128 stands for zero in the data rows.
Each pair is two rows. How far apart are they, by a hidden measure? 0 means very close, and 40 very far. Two or three weighted sums of its numbers give each row a place; it is the straight-line distance between the places.
[111 109 113 108 108 158 117 112 110 177 155 154 121 113 114 109 145 151]
[114 111 116 105 103 103 119 113 118 156 143 142 121 110 122 167 116 110] >> 23
[173 176 159 126 120 102 162 157 102 112 120 120 126 133 153 176 100 109]
[109 109 116 105 104 115 118 114 118 156 141 142 117 111 114 111 133 152] >> 25
[175 173 159 153 146 103 116 113 143 128 123 127 116 112 116 114 164 133]
[111 111 113 117 122 164 118 110 104 185 169 177 145 165 161 139 101 110] >> 30
[156 154 143 111 108 104 161 170 102 113 118 116 127 134 150 176 102 109]
[110 110 115 104 106 104 157 174 101 114 117 116 122 127 151 182 100 110] >> 15
[112 111 116 108 105 147 119 114 163 117 119 118 120 109 116 110 132 151]
[174 180 158 128 122 102 118 113 159 110 118 120 122 111 116 110 158 146] >> 8
[110 110 117 110 112 166 120 115 103 186 175 183 120 113 115 112 167 140]
[110 110 113 106 104 105 117 112 131 139 132 130 121 113 117 109 131 151] >> 3
[113 109 115 107 107 152 116 116 102 188 171 177 117 113 116 114 164 126]
[113 111 117 114 116 166 121 112 130 141 130 130 120 112 117 110 138 153] >> 14
[118 116 122 152 160 136 162 165 101 112 120 118 138 165 162 144 102 109]
[112 111 115 123 131 161 119 115 126 111 120 116 120 113 115 116 166 127] >> 14
[111 112 117 109 109 160 157 175 102 114 121 118 125 134 152 176 102 111]
[111 110 119 106 107 135 122 111 104 187 165 167 119 113 114 110 147 152] >> 25
[111 112 115 108 108 157 119 115 102 180 175 183 118 113 116 137 138 115]
[113 114 119 144 150 144 163 166 102 108 119 117 117 116 122 171 115 113] >> 18
[113 110 115 106 106 145 161 167 101 111 117 118 163 183 149 121  98 110]
[111 112 117 121 127 162 118 112 129 138 135 132 123 126 146 185 103 110] >> 39
[171 172 152 120 116 104 118 111 125 144 133 136 172 170 131 110 101 107]
[126 127 127 170 174 116 118 113 121 151 140 135 119 114 117 112 149 152] >> 17
[109 111 117 106 105 127 120 112 113 169 151 152 122 130 147 181 104 111]
[110 110 116 105 105 113 120 113 108 177 154 157 119 112 113 110 147 152] >> 18
[112 110 113 105 103 103 120 114 152 118 123 120 118 113 116 110 137 150]
[111 112 117 116 121 166 117 114 154 119 124 121 118 109 118 131 143 119] >> 7
[178 180 164 140 131 101 164 155 103 111 118 117 126 127 148 182 101 107]
[167 171 153 120 113 102 120 112 166 115 119 118 118 110 115 117 162 123] >> 29
[142 144 139 177 170 108 120 117 137 110 120 118 169 172 134 112 102 108]
[112 109 115 109 113 166 136 160 102 113 117 111 135 160 161 146 103 110] >> 16
[110 109 115 106 107 138 117 114 122 149 139 136 120 110 113 111 164 141]
[114 110 116 105 105 116 119 117 106 179 161 162 120 112 113 108 116 143] >> 21
[170 174 155 119 116 104 122 135 105 111 116 119 174 179 138 114 100 107]
[126 126 128 170 174 120 116 114 163 114 120 119 118 111 116 110 148 150] >> 34
[116 114 117 149 156 140 159 172 102 110 116 119 160 183 151 121 100 110]
[136 139 133 177 174 113 123 121 124 111 116 116 119 113 120 154 123 110] >> 24
[110 110 118 106 107 134 123 114 165 114 121 118 118 114 112 108 123 148]
[110 113 119 140 148 143 120 129 110 111 118 118 172 180 141 116 101 111] >> 11
[112 110 119 105 106 101 123 116 158 116 121 121 119 113 115 111 152 153]
[113 110 116 105 105 134 116 114 163 112 122 117 118 111 115 110 144 151] >> 9
[111 110 116 110 108 164 121 113 158 123 121 120 122 112 116 109 158 141]
[156 160 152 169 160 104 120 112 160 112 117 117 118 110 116 110 134 152] >> 13
[112 112 115 113 117 168 162 168 101 112 119 116 158 180 153 123 103 111]
[113 110 120 110 114 167 117 110 109 171 155 152 117 111 117 110 160 146] >> 18
[116 112 117 134 143 150 162 158 101 110 117 117 128 146 160 161 101 112]
[127 128 127 172 174 118 116 111 123 149 137 136 154 178 154 126 102 110] >> 29
[116 114 123 139 148 146 164 175 101 114 117 116 126 141 153 167 101 109]
[117 116 122 147 155 140 114 116 156 120 122 118 121 112 121 167 114 111] >> 18
[112 109 119 107 107 138 121 112 105 188 178 182 117 110 119 111 167 132]
[127 126 129 168 171 122 120 114 156 113 117 117 120 110 114 109 125 149] >> 3
[111 111 117 105 105 111 120 114 157 117 119 120 118 110 114 112 128 152]
[112 111 114 106 108 159 115 114 115 163 148 146 117 110 115 110 139 152] >> 9
[111 109 116 105 106 131 117 121 119 108 120 117 119 112 113 114 167 126]
[111 111 115 105 106 127 119 112 118 155 139 141 120 112 115 111 163 141] >> 14
[175 180 157 143 135 103 122 121 118 111 117 117 118 110 118 109 132 150]
[169 172 156 157 146 102 121 115 166 112 120 119 117 108 113 111 154 146] >> 24
[118 118 120 155 162 134 137 170 102 111 118 118 175 175 133 110 100 109]
[179 178 158 127 120 102 165 169 101 112 119 117 141 162 160 143 102 109] >> 16
[125 124 128 167 171 122 117 115 147 121 122 123 117 110 115 110 135 154]
[111 110 117 106 104 125 119 114 119 155 140 141 120 110 113 109 118 145] >> 10
[156 157 144 112 109 101 120 123 116 113 120 116 120 113 115 112 167 132]
[158 162 145 113 110 102 157 177 102 114 120 118 167 185 148 120 101 109] >> 10
[142 144 136 108 107 102 121 115 168 114 123 120 117 112 113 118 164 125]
[180 181 158 134 126 103 119 117 124 147 135 134 175 170 131 111 104 110] >> 16
[168 169 150 119 112 103 160 170 100 111 115 118 172 184 140 116 100 110]
[176 179 162 143 134 102 118 113 119 152 138 137 138 161 160 146 102 110] >> 32
[148 152 147 174 166 107 120 113 131 142 129 131 137 159 163 147 101 110]
[155 158 148 169 161 106 118 116 135 113 119 119 119 112 116 110 117 144] >> 22
[113 110 113 105 103 103 117 115 168 111 118 118 120 113 116 136 135 114]
[110 110 118 105 104 103 119 117 153 121 123 122 120 112 114 113 162 146] >> 9
[110 112 119 104 105 104 117 113 118 159 144 144 119 112 116 135 140 113]
[118 116 122 150 160 136 119 116 109 171 155 153 123 122 141 187 100 108] >> 21
[108 110 118 109 111 162 118 113 159 119 120 119 120 110 116 109 137 152]
[177 179 162 138 130 102 119 114 163 114 121 119 119 113 115 111 152 151] >> 10
[112 108 119 108 107 149 122 113 129 140 131 131 122 113 115 117 159 125]
[116 118 122 152 159 136 119 121 119 110 118 119 115 112 116 108 117 146] >> 22
[114 110 116 105 104 101 117 113 146 125 124 124 117 114 116 112 166 133]
[112 110 113 107 104 103 120 116 132 138 128 131 118 113 115 112 163 143] >> 3
[111 110 119 107 107 154 120 112 102 181 171 184 119 114 121 171 114 111]
[112 110 117 105 106 128 122 112 103 185 169 171 119 113 116 112 151 146] >> 26
[148 150 142 174 168 108 118 115 103 187 169 176 173 170 132 117 100 110]
[110 111 118 121 127 163 116 111 165 113 117 119 130 144 157 165 100 110] >> 6
[111 111 116 105 105 134 117 113 104 187 166 169 117 111 114 110 139 149]
[177 178 162 141 134 104 117 113 164 117 119 122 121 111 116 108 127 154] >> 16
[174 175 160 150 140 103 166 164 101 111 118 117 120 114 129 188 104 109]
[116 112 118 129 135 157 119 113 103 189 175 179 118 110 117 112 167 136] >> 37
[109 110 116 105 105 102 118 112 163 115 119 123 118 110 117 112 167 133]
[114 112 118 135 141 152 118 116 166 113 114 117 121 112 113 110 135 151] >> 10
[108 110 119 110 113 165 119 115 157 119 121 120 115 112 114 109 119 147]
[174 177 160 149 140 103 123 111 127 142 136 131 175 176 132 115 101 112] >> 7
[166 170 153 116 112 103 123 132 109 109 118 117 119 114 116 111 162 140]
[121 119 125 160 166 129 118 112 167 115 119 118 122 111 114 111 134 151] >> 35
[115 112 115 105 103 104 116 113 156 120 121 122 121 110 114 121 159 118]
[111 109 116 105 103 104 152 176 103 112 118 118 125 137 156 173 101 112] >> 19
[121 123 127 166 171 124 119 122 129 109 120 117 120 112 112 112 124 149]
[176 178 162 144 135 102 160 169 102 112 117 115 135 151 162 155 104 110] >> 25
[175 178 160 130 122 104 117 114 106 181 165 166 173 172 131 110 102 111]
[113 112 117 112 117 165 117 114 167 112 115 117 120 113 112 116 167 131] >> 18
[112 109 116 108 111 162 115 114 110 176 154 157 117 115 114 110 141 151]
[123 123 126 165 171 121 119 119 131 109 119 116 119 112 115 110 120 147] >> 11
[111 109 115 105 103 119 118 115 155 122 121 120 118 112 116 110 145 150]
[113 111 118 123 128 162 119 111 157 120 122 122 153 176 156 130 101 112] >> 9
[171 173 159 157 147 102 118 117 127 110 119 117 172 171 132 113 100 106]
[125 124 128 167 171 122 130 157 102 112 121 118 121 111 117 119 160 123] >> 7
[109 110 118 104 105 115 120 113 154 123 121 121 120 113 118 110 112 141]
[114 114 121 140 149 146 122 113 133 136 130 131 130 145 160 165 102 109] >> 10
[112 110 117 106 104 104 119 114 108 180 158 161 121 111 115 118 161 123]
[112 110 116 105 104 105 119 115 123 147 135 134 119 109 114 110 116 139] >> 13
[123 122 126 166 170 124 121 124 115 109 120 118 118 112 115 113 164 143]
[113 110 116 116 120 167 120 114 158 121 119 120 119 111 117 110 121 148] >> 1
[122 121 121 161 168 126 158 168 101 111 118 120 136 156 160 150 101 111]
[140 141 135 177 173 110 162 160 101 112 120 116 142 161 161 144  99 109] >> 8
[113 111 116 139 147 148 119 115 149 123 124 124 115 112 116 115 166 126]
[133 138 134 175 176 111 161 153 102 111 119 118 141 163 160 147 100 108] >> 8
[110 109 115 105 104 131 119 112 139 131 128 125 115 113 118 109 113 143]
[142 145 144 175 170 109 149 178 101 111 120 117 118 113 117 115 166 127] >> 25
[133 134 133 175 177 114 163 166 102 108 117 116 136 155 158 154 102 111]
[113 110 115 103 105 104 120 113 168 112 119 117 118 112 116 116 165 131] >> 12
[157 157 145 113 107 102 118 114 150 122 122 121 172 174 132 114 101 108]
[121 121 124 162 167 127 119 112 153 123 122 123 118 112 115 108 128 149] >> 17
[137 138 136 176 175 113 157 173 101 113 116 118 147 171 163 134 102 108]
[151 150 146 173 169 107 122 111 146 124 124 123 130 143 156 167 100 111] >> 21
[110 110 115 106 105 128 121 112 132 136 132 130 121 113 113 112 163 140]
[111 112 118 109 111 163 119 117 107 179 161 160 120 112 115 113 165 139] >> 4
[159 159 144 113 109 102 120 118 132 113 119 120 122 113 117 112 141 150]
[177 177 162 142 134 103 161 169 102 112 119 119 123 126 145 185 103 110] >> 9
[111 110 119 105 105 103 118 113 163 117 119 117 118 111 117 113 168 128]
[167 167 156 164 154 103 117 112 116 156 141 142 118 113 116 110 131 151] >> 19
[156 159 146 112 110 104 160 170 103 112 117 119 164 180 152 118 103 112]
[169 175 160 154 145 104 117 114 133 134 130 130 127 128 148 181 103 111] >> 33
[133 130 132 174 174 114 120 121 118 113 118 121 119 111 114 115 165 127]
[152 153 143 112 108 102 121 113 164 117 121 119 121 114 117 113 167 140] >> 14
[110 110 118 114 118 167 119 111 146 128 124 124 118 112 115 110 133 153]
[111 111 116 108 112 164 118 114 130 139 128 124 118 113 115 109 139 153] >> 4
[129 130 132 173 176 114 162 164 100 108 120 117 133 152 160 155 101 111]
[121 121 126 162 168 126 116 114 157 120 121 121 121 113 126 180 107 108] >> 22
[172 176 161 149 139 104 117 113 164 112 120 119 120 109 113 110 160 145]
[110 110 114 104 104 103 117 114 159 119 119 119 118 112 117 122 157 119] >> 20
[112 113 117 117 123 167 147 178 101 111 116 118 119 110 112 126 150 115]
[154 154 140 112 106 102 122 114 140 111 118 115 121 108 113 122 156 122] >> 7
[139 139 137 175 175 111 162 167 101 110 121 114 143 169 162 138 100 112]
[173 175 161 155 144 102 118 114 143 130 123 126 156 181 155 125 103 111] >> 4
[175 179 160 129 120 103 116 115 128 143 134 132 170 172 130 112  99 106]
[114 109 119 104 104 104 119 117 150 115 119 116 120 113 113 110 167 136] >> 13
[111 112 116 106 106 147 121 116 125 110 117 118 122 111 115 111 120 144]
[177 178 160 146 135 104 118 113 114 172 155 152 126 142 156 168 102 106] >> 20
[125 125 128 170 171 121 163 163 101 110 119 117 134 152 160 157  99 111]
[111 110 114 105 105 105 119 115 165 113 117 120 120 113 116 115 168 136] >> 14
[115 113 120 140 149 146 122 115 140 128 124 126 119 109 119 111 116 144]
[111 112 117 124 131 161 119 120 125 111 119 117 120 112 115 111 165 137] >> 22
[114 113 117 106 107 103 121 116 143 129 128 124 119 111 117 155 123 110]
[113 109 117 106 105 115 117 116 102 186 173 179 121 111 117 111 146 150] >> 3
[175 179 161 138 130 103 162 166 101 111 120 118 125 138 152 176 100 111]
[110 110 114 117 124 166 120 112 148 126 123 125 119 112 113 112 131 151] >> 18
[180 179 161 136 127 102 165 159 102 111 120 117 130 146 159 159 102 111]
[173 176 159 124 117 102 117 116 158 117 121 121 120 114 114 107 124 149] >> 11
[159 162 153 168 161 106 128 156 103 110 117 119 119 111 121 165 115 110]
[119 119 122 155 160 134 162 166 103 109 120 118 149 175 158 129 100 107] >> 33
[113 110 115 105 105 104 151 179 102 111 118 117 144 170 159 136 101 108]
[163 163 148 116 109 101 125 132 107 111 117 116 120 111 119 110 150 150] >> 27
[110 111 113 105 106 106 119 118 127 112 118 120 118 109 116 114 165 141]
[112 110 118 122 127 164 162 174 102 110 119 120 155 180 160 124  99 108] >> 12
[176 180 162 133 126 102 119 113 116 162 146 146 163 184 151 119 102 109]
[119 117 123 154 159 135 161 160 101 111 119 115 135 152 157 153 101 111] >> 7
[112 111 117 118 123 168 120 113 110 172 154 154 118 113 117 110 126 149]
[113 109 118 109 112 165 124 124 115 110 118 119 117 113 119 135 139 115] >> 17
[110 110 116 104 104 103 119 114 163 113 120 121 117 114 113 111 150 147]
[113 110 113 122 127 162 119 113 162 115 123 120 119 111 114 109 131 153] >> 12
[111 111 112 105 106 140 123 112 129 143 132 130 119 111 114 110 117 147]
[177 179 164 138 129 102 121 114 106 182 163 159 159 185 152 122 100 110] >> 13
[148 151 148 174 166 105 116 114 124 146 135 134 132 142 158 167 100 109]
[114 109 118 108 108 159 118 112 102 182 173 184 117 112 117 139 135 114] >> 7
[111 113 119 126 133 158 120 114 161 119 120 120 119 111 115 112 165 141]
[117 112 117 106 110 160 165 166 102 106 119 117 129 141 155 170 101 110] >> 26
[113 108 114 106 105 104 119 112 133 136 132 129 118 112 114 119 159 123]
[112 110 118 107 108 158 118 112 104 188 164 172 120 112 115 113 167 136] >> 4
[112 113 116 119 126 165 119 116 155 120 123 121 117 110 116 110 131 150]
[110 110 117 110 112 165 124 136 107 111 119 117 136 155 161 153 104 112] >> 14
[112 113 116 127 136 158 121 115 112 166 149 152 122 114 117 123 154 118]
[179 179 162 134 128 103 122 110 134 136 128 127 121 117 132 190 105 111] >> 25
[112 110 118 117 121 166 157 175 103 109 117 116 134 150 159 156 101 107]
[114 111 116 118 123 167 120 112 155 122 119 120 118 115 114 111 165 141] >> 18
[113 110 117 104 104 135 117 117 104 188 172 177 118 111 114 111 165 138]
[113 111 121 124 128 162 118 112 130 141 134 131 119 110 113 119 162 123] >> 10
[123 123 129 167 171 121 130 153 104 111 121 121 121 116 124 176 112 108]
[177 179 161 136 127 102 120 113 165 115 119 120 172 170 129 111 101 110] >> 30
[145 148 144 175 169 107 119 115 162 114 120 120 120 113 115 112 147 152]
[112 111 117 109 114 166 120 114 124 146 136 132 119 112 116 110 152 151] >> 14
[111 111 115 106 105 139 119 115 104 183 176 184 119 112 116 118 161 123]
[165 166 148 116 111 101 161 168 101 108 119 116 147 175 159 134 102 108] >> 30
[112 111 114 105 104 104 122 113 104 187 170 170 117 112 115 108 138 152]
[109 111 118 105 105 124 154 175 100 111 116 116 161 182 153 121 102 111] >> 26
[118 114 121 147 157 137 160 161 102 114 115 117 125 139 154 175 101 109]
[111 111 118 105 105 133 119 115 158 118 123 121 118 110 114 108 124 150] >> 6
[109 111 118 108 110 161 119 111 161 117 119 119 120 110 117 112 130 151]
[174 178 160 151 142 102 118 110 145 125 123 123 119 112 116 110 140 150] >> 6
[112 110 115 111 115 168 118 114 150 121 122 124 116 112 117 110 131 151]
[126 126 126 169 173 121 118 115 147 125 122 125 138 161 162 149 101 111] >> 29
[167 164 147 116 111 103 146 172 101 110 117 119 177 177 132 113 103 112]
[154 155 141 111 108 102 161 166 102 109 117 119 124 129 148 183 102 110] >> 19
[112 110 115 109 112 165 121 114 167 115 122 119 119 113 115 111 125 150]
[119 118 122 155 162 132 118 113 159 121 121 120 117 109 117 130 145 117] >> 19
[113 111 118 126 133 160 118 115 115 162 145 147 119 113 115 109 153 151]
[112 111 119 108 109 160 119 114 105 187 173 174 119 110 115 114 166 137] >> 1
[146 146 135 109 108 103 119 116 149 126 123 122 173 176 135 110 101 109]
[168 172 160 157 148 103 119 116 126 147 136 135 118 114 118 109 120 146] >> 9
[112 109 121 108 109 159 116 111 164 112 116 119 121 111 113 110 163 140]
[117 115 120 147 154 141 163 161 102 111 118 118 129 145 158 161 102 108] >> 13
[113 110 117 111 115 166 121 113 142 128 128 125 120 113 114 108 141 151]
[115 115 117 144 151 144 119 115 149 112 117 118 120 112 115 110 164 141] >> 11
[112 112 116 118 122 165 121 110 150 121 122 121 118 115 114 110 111 142]
[151 149 139 110 108 102 117 116 155 111 119 118 117 112 114 114 168 132] >> 16
[110 109 114 105 107 153 119 120 122 110 119 118 120 112 117 128 149 116]
[148 150 143 174 170 107 117 114 161 110 116 117 118 110 113 111 139 150] >> 19
[111 111 116 115 119 168 121 114 141 130 126 126 120 115 114 113 163 140]
[110 110 117 107 108 145 121 113 109 176 154 155 121 113 114 113 158 144] >> 11
[111 112 118 106 106 120 119 115 124 149 137 137 118 114 114 118 161 122]
[177 179 159 130 120 103 120 117 139 115 119 119 118 109 116 110 149 147] >> 25
[120 117 120 148 158 139 162 170 102 110 117 119 135 160 160 147 102 106]
[137 137 136 175 173 111 120 119 137 110 118 115 175 173 131 111 103 112] >> 3
[114 109 116 106 105 146 123 126 114 110 116 117 120 114 115 115 166 127]
[111 112 116 119 123 165 117 114 162 119 121 120 120 111 112 112 162 141] >> 16
[113 110 117 118 121 166 124 134 107 112 118 119 118 110 115 123 151 118]
[177 177 158 128 121 100 122 115 162 115 120 115 139 164 162 141 102 110] >> 24
[113 110 118 105 106 144 120 112 102 183 175 183 119 111 114 138 136 112]
[155 157 151 170 163 107 120 114 160 119 121 121 116 111 116 111 122 147] >> 18
[124 124 126 168 173 121 163 172  99 109 117 118 171 183 140 114 101 109]
[118 118 124 153 161 134 124 136 107 110 116 117 120 110 114 117 159 121] >> 15
[112 109 115 108 108 155 119 116 164 112 119 119 119 110 114 110 122 148]
[112 112 116 111 116 166 117 116 119 152 141 134 116 111 113 112 156 148] >> 5
[109 111 119 104 104 104 116 115 158 110 122 118 117 113 116 111 155 148]
[112 112 116 105 104 127 118 115 137 134 129 129 120 110 115 110 154 146] >> 7
[112 110 116 113 119 165 123 112 116 161 144 142 119 112 115 109 158 146]
[112 110 115 111 112 164 142 170 103 112 120 118 120 113 116 130 144 115] >> 20
[110 112 117 108 110 160 166 168 101 109 117 117 123 127 146 184 102 109]
[112 112 116 105 105 140 123 115 127 143 134 130 118 108 115 110 126 150] >> 17
[112 110 116 104 103 104 123 113 123 150 135 133 118 110 116 109 120 145]
[175 178 159 140 131 102 118 111 165 113 120 115 172 176 132 113 101 107] >> 19
[111 110 117 106 103 105 138 167 102 111 114 117 140 163 162 148 102 108]
[176 178 163 145 136 101 135 165 104 110 118 118 171 182 139 114  99 111] >> 20
[114 111 117 110 110 163 117 117 126 114 115 115 118 111 115 114 168 133]
[112 111 116 106 106 144 120 115 115 163 145 144 118 112 116 108 136 152] >> 18
[114 109 117 104 104 104 118 114 148 125 126 124 121 110 115 111 162 140]
[166 165 149 115 108 103 117 113 167 112 118 116 120 109 117 113 165 131] >> 15
[145 145 134 109 107 102 159 176 102 113 114 115 118 117 130 187 102 107]
[111 110 114 107 107 152 121 109 109 172 154 152 120 111 116 110 145 151] >> 19
[114 108 114 105 104 102 120 112 138 130 127 126 121 113 117 111 164 140]
[109 110 115 117 121 167 162 166 103 112 120 117 125 139 155 172 104 109] >> 20
[110 112 117 104 105 104 124 141 107 111 115 117 127 148 160 162 102 108]
[177 179 161 136 127 102 122 130 109 112 118 119 118 111 115 111 135 151] >> 30
[111 112 116 127 136 157 127 143 106 111 119 120 117 112 115 136 138 112]
[161 167 152 163 155 104 160 158 102 110 118 118 131 140 156 169 103 108] >> 7
[166 166 149 117 113 103 163 165 101 114 119 119 121 119 129 188 106 111]
[169 171 156 157 148 102 153 178 102 110 116 120 162 183 153 124 101 109] >> 27
[110 110 115 106 108 155 118 114 137 132 127 125 118 113 117 113 167 132]
[112 110 115 106 103 126 119 112 165 115 116 117 120 114 117 108 120 149] >> 11
[121 122 125 163 169 123 154 175 102 109 118 117 123 122 144 186 102 107]
[112 110 116 112 114 166 118 115 103 181 175 182 118 113 118 113 167 132] >> 17
[151 154 146 172 165 105 161 166 104 112 117 119 133 148 158 162 102 110]
[158 160 152 170 162 105 119 112 114 161 147 145 150 173 157 130 102 108] >> 20
[111 110 116 114 118 167 120 115 157 120 121 119 117 113 116 112 152 149]
[113 109 115 106 103 103 116 115 140 130 127 123 120 111 117 115 163 122] >> 10
[112 111 117 105 105 106 119 114 167 111 119 119 119 111 112 109 147 150]
[114 109 116 105 106 140 121 115 153 124 125 122 121 111 117 111 140 151] >> 9
[112 112 117 124 131 160 118 119 168 111 118 120 119 112 116 113 123 148]
[127 124 126 168 171 122 118 113 133 138 130 128 145 169 161 140 100 109] >> 20
[111 110 119 112 117 166 118 118 167 113 123 118 119 113 116 110 158 147]
[109 111 117 105 105 121 118 115 162 115 120 117 118 113 113 109 121 149] >> 15
[121 121 123 161 166 126 121 114 136 112 119 119 122 111 116 112 122 147]
[112 111 114 105 105 104 148 180 102 110 117 119 139 162 160 147 101 110] >> 13
[174 175 161 149 140 105 120 113 162 114 118 118 121 111 117 112 142 149]
[113 108 116 110 109 163 121 114 157 120 120 119 118 112 113 111 126 150] >> 3
[156 156 152 171 164 106 119 115 162 112 120 117 120 111 124 175 111 112]
[178 178 163 143 134 102 161 171 103 110 119 117 123 131 149 182 103 109] >> 26
[110 111 117 105 105 103 118 116 146 111 119 118 118 110 115 113 167 134]
[116 114 118 130 137 156 120 115 109 180 158 158 119 108 114 116 166 132] >> 4
[161 162 146 114 110 103 148 174 101 112 118 119 118 123 142 188 106 110]
[112 109 115 111 115 166 162 165 101 110 116 117 134 154 163 150 102 111] >> 18
[135 132 132 175 175 114 120 116 101 179 173 183 170 172 129 114 102 108]
[106 109 117 109 109 163 120 116 128 111 116 118 120 111 115 112 140 152] >> 38
[112 111 115 105 103 102 117 115 150 111 118 116 118 109 116 111 168 133]
[174 175 156 123 118 103 121 114 164 112 118 118 170 173 132 112 100 109] >> 7
[112 109 116 111 114 166 162 171 103 109 115 117 133 149 158 162 102 109]
[120 125 126 167 172 120 124 141 104 110 118 117 118 109 117 124 149 118] >> 17
[112 113 120 138 146 146 129 154 103 112 119 120 120 112 115 143 132 111]
[165 165 148 117 112 103 120 118 150 122 121 121 144 167 162 140 102 111] >> 21
[162 162 147 115 112 103 165 168 101 109 118 117 125 140 156 169 101 110]
[165 169 157 162 151 103 162 171 103 110 116 116 159 184 150 121 101 110] >> 22
[147 150 141 175 169 107 117 115 142 113 118 117 119 111 117 111 153 149]
[176 178 158 131 123 104 158 172 101 110 119 118 124 123 144 188 101 111] >> 31
[109 111 115 106 106 142 120 112 127 143 134 131 119 111 113 111 160 146]
[176 180 165 136 125 104 118 113 153 122 124 119 116 109 114 111 153 148] >> 8
[113 111 117 133 140 153 121 114 166 115 120 117 121 113 115 108 123 151]
[113 111 115 114 120 167 118 115 167 113 118 119 119 112 114 112 163 138] >> 14
[108 109 116 106 106 141 117 114 115 159 146 144 117 112 115 113 152 151]
[120 118 120 152 159 135 161 170 101 110 119 117 135 147 160 163 102 109] >> 4
[152 156 145 172 164 104 159 169 102 114 118 118 165 186 149 118 101 110]
[111 109 115 107 105 135 119 114 165 115 116 119 117 110 112 111 122 148] >> 19
[147 145 142 176 171 107 162 161 101 110 117 116 132 148 158 159 101 110]
[137 134 133 175 174 113 160 170 103 112 118 118 160 182 153 124 100 112] >> 14
[115 109 116 107 110 161 156 176 100 111 116 117 119 114 129 182 107 108]
[116 113 119 138 144 147 162 168 102 112 119 117 143 163 161 141 101 110] >> 27
